A single turn carries every row of the set below to another of its rows. Some are shown first; where does it send the rows asked next?
k354: [ 1.47  1.92  0.70  0.09 -0.06  0.44 -4.23  2.09  0.64 -0.57 -0.40  1.61
  0.97 -1.51  0.47 -0.22  0.15  1.84  1.20  2.05 -0.65]
k938: [ 0.02  2.63  0.34  1.03  0.07 -1.14 -1.02 -1.97  0.80 -2.41  1.30  1.89
 -0.92 -0.37 -1.19  0.48 -0.31  1.81  0.76 -0.60 -1.43]
k187: [-0.46  1.24 -0.25  0.77 -1.26  1.31 -0.92 -0.03  3.69 -0.32  0.63 -0.41
  0.31  0.03  0.91  1.28  1.77  2.41  0.33  0.17  0.45]
k679: [-0.94  1.85  0.16 -0.82 -0.22 -0.11 -0.10  0.16  1.73 -2.48  0.95  1.57
 -0.26 -0.20  0.51  0.88 -0.81  0.74 -0.76 -1.01 -1.57]
k699: [ 0.79  0.11  0.37  0.10  0.56 -0.17 -3.04  1.03 -1.02 -1.84 -0.22  1.66
  1.02  0.41  0.53 -0.50  0.27  2.12  2.34  0.27  0.36]
k76: [ 0.37  0.91  1.51  1.93 -0.23  0.25 -1.39  0.56  3.86  0.13  1.08  3.06
  0.32  0.00 -0.61 -0.20  0.32  2.03  2.18  0.14 -0.43]
k8: [ 1.14  2.13 -0.96 -0.06 -0.08 -0.38 -1.05  0.29  0.74 -1.47 -0.92  0.15
  3.01 -1.60 -1.57  1.18  0.14  1.69  3.35  0.82 -1.04]
k596: [ 2.15  1.80  0.61  0.06 -0.88 -0.55 -1.47 -0.83  2.94 -0.01  1.22  0.36
  0.79 -1.16 -0.62 -1.35 -0.07  1.96  3.23  0.63  0.07]
k415: [-0.73  1.49  0.69  0.65 -0.35  0.87 -1.47  0.20 -0.08 -3.00 -1.57  1.60
  2.34 -1.03 -1.48  2.26  0.04  1.85  1.74  0.21  1.05]
k387: [ 0.73  0.96 -0.42  0.00 -1.39 -1.16  0.01 -0.30  1.39  0.78 -0.06  2.05
  1.19 -2.04 -0.15  1.00  0.84 -0.72  0.49 -0.81  0.87]
k566: [ 0.41  1.93 -1.12 -1.27 -0.45  0.46 -1.65  0.63  1.70 -0.52 -1.66  2.84
  1.68 -2.39  0.75  0.66  1.23 -0.15  1.04  0.18  1.28]
k295: [-0.45  0.33  0.58  0.52 -1.70  1.16 -1.21 -0.26  2.63 -1.44  0.74  1.62
  0.50 -2.12  0.78  1.74  0.11  3.42  2.50 -0.95 -2.34]
k35: [ 0.05  2.51  1.85 -1.12 -0.84  0.98 -2.63  0.84  3.91 -0.73 -0.26 -0.01
  1.48 -1.62  0.90  0.72  0.11  1.78 -0.45  0.81 -0.43]
k364: [-0.81  2.06 -0.02 -1.73 -2.28  0.10 -0.72 -0.78  1.55 -0.34  0.26  3.56
  0.93 -0.85  0.64  1.72  0.53  1.94  2.44  0.98 -1.07]
k635: [ 1.08  1.15  0.69  0.53 -0.24 -0.79 -1.41 -0.16  0.89 -0.55 -0.38 -1.28
  1.40 -1.38 -1.86  2.26 -0.96  1.53  1.48  0.39 -1.20]
k213: [ 0.39  1.84  0.63  1.29 -0.04  0.23 -2.65  0.40  0.90 -1.68 -1.06  1.65
  2.30 -1.87  1.50 -0.52  0.80  0.41  0.56 -1.76  1.55]
k147: [ 0.70  0.52  1.64 -0.58 -0.63 -1.05 -3.73  1.29  0.26  0.58  0.32  2.18
 -0.09 -1.44  0.48  1.02  0.14  1.61 -0.25  0.68 -1.35]
k770: [ 0.50  1.25  1.07 -0.05 -0.14 -0.14 -1.81  0.31  2.10 -2.80  1.90  1.16
 -1.11 -0.87 -1.57 -0.50  0.01  1.64 -1.12 -0.38 -0.23]

k8 turns into k354
k387 turns into k635
Where do these go?
k364 turns into k596
k938 turns into k770
k415 turns into k699
k76 turns into k187

